(in the rows, 128 means zero)
First come named moves, each a turn or a mirror, each shown by rows before and after it. For each pair of rows after them, which moves, in which order, take the first row to the second? The first pair is done for you.
move J:
[178 100 142 147 132 127 119 134  90 111 128 136 117 146 149 102 158 125] |-> [172 105 144 146 141 120 122 120  89 105 132 140 114 158 146  95 151 144]
[111 116 136 104 141 117  99 125 128  96 158 119 109 120 139  87 136 168] |-> [131 103 122 107 113 128 102 155 133  99 156 121 113 108 146 105 157 119]
[138 158 145 108 155  96 116  89 136 108 115 134 106 139 137 125  95 189] |-> [171 120 129 114  85 131 125 160 144 110 127 127 110 115 156 163 154  87]
[105 134 117 103 118 102 175 149 150 127 100  65 137 146  95 138  86  93] |-> [104 140 120 104 121 102 170 150 150 118  96  68 138 157  90 135  83 101]
move D:
[129 135 112 121 136 130 130 149 126 143 118 139 161 110 139 128 132 129] |-> [133 141 119 117 149 130 118 135 123 139 118 142 146 117 136 126 127 157]
[139 130 122 108 139 130 117 124 126 108 113 104 122 146 121 123 119 137] |-> [141 129 110 113 121 133 138 146 123 115 112 106 136 131 127 130 132 103]
[171 124 130 124 114 158  76 133 131 125 129 151  95 125 123 132 156 188] |-> [159 108 114 134  74 160 130 175 144 128 109 151 132 110 130 145 173 114]
move U:
[151 119 121 127 121 133  99 139 134 135 141 130 118 122 133 132 142 129] |-> [143 113 119 131 109 137 119 143 136 133 135 129 131 116 134 137 154 109]
[116 123 122 145 131 173  85 129 102 133 173 175 125  76 216 129 178 146] |-> [100 119 117 156 112 166 132 145 114 135 161 170 153  70 218 132 178 106]
[113 118 135 136 138 120 120 127 119 114 109 141 118 122 145 113 131 133] |-> [114 117 138 135 133 122 120 128 122 118 115 142 122 122 139 120 133 130]
[144 151 119 110 108 139 135 128 107 102  61  80  99 139 107 122 114 146] |-> [154 144 119 104 110 147 116 127 100 100  69  82  90 136 120 122 121 153]
move G:
[ 57 154 136 183 132 117 196 120 136 123 109 164 192  86 143 102 130 126] |-> [ 99 131 118 151  78 136 192 178 144 124  98 124 172  89 133 136 144  48]
[192  83 113 107  88 133  75 107 150 151 145 127  52 156 167 137 133 114] |-> [179 101 125 114 119 127  65  69 144 150 150 146  55 158 168 115 115 162]
[143 134 133 155 130 139 139  81 126 131 137 146 132 123 121 148 142 156] |-> [148 133 128 161 110 145 153 102 129 126 139 147 146 119 131 154 155 134]
[153 113 114 138 161 110 134  98 125 139 114 118 152  81 115 133 127  99] |-> [159 118 112 135 154 108 134 103 122 138 111 108 142  84 112 133 122  87]
Pairs:
Between the rows of a pair lie 2 to 3 moves.
[122 108 112 151 114 143 193 135 134 118 105  95 191  91  91 134 108  92] |-> [194  86 123 128 104 174  90 139 112 124 149 118 123  94 116 152 152 111] : D U J
[118 134 114 110 138 121 108 136 134 125 105  66  99 169  94 158  98 121] |-> [ 89 110 118 175 111 140 158 143 128 132 137 127 158 111 145 154 166  85] : G G J
[125 114 112 161  96 141 171 172 139 121 124 127 156 106 131 131 153  69] |-> [ 86 148 122 163 143 111 185 121 144 120 112 123 172 124 109 101 117 129] : J D
[103 124 111 135 102 132 177 145 129 131  95 119 165 117 124 130 129  70] |-> [158 111 102 113  84 153 117 160 121 137 120 126 116 120 130 146 156  72] : D J
[102 135 110 111 115 106 157 163 142 136  84  69 147 147  92 150  88  76] |-> [ 57 144 119 152 131  99 185 133 133 133  98 118 194 116 112 122 110 107] : D G D
[117 112 123 141 121 125 156 144 139 136 131 138 160 125 152 129 138  94] |-> [148 109 119 129 121 137 106 149 129 137 148 146 131 120 154 139 160 106] : D J
[131 121 113 142 133 109 153 160 145 139 112 129 161 120 145 133 130  92] |-> [162 107 116 129 128 120 107 161 135 143 127 133 129 124 150 141 145 102] : D J
[146 166 103  84  87  88 135 153 147  99 119  68 100 148  86 126  96  45] |-> [ 84 195 132 136 156  65 146  65 137 105 135 130 140 135 104  67  86 154] : G G
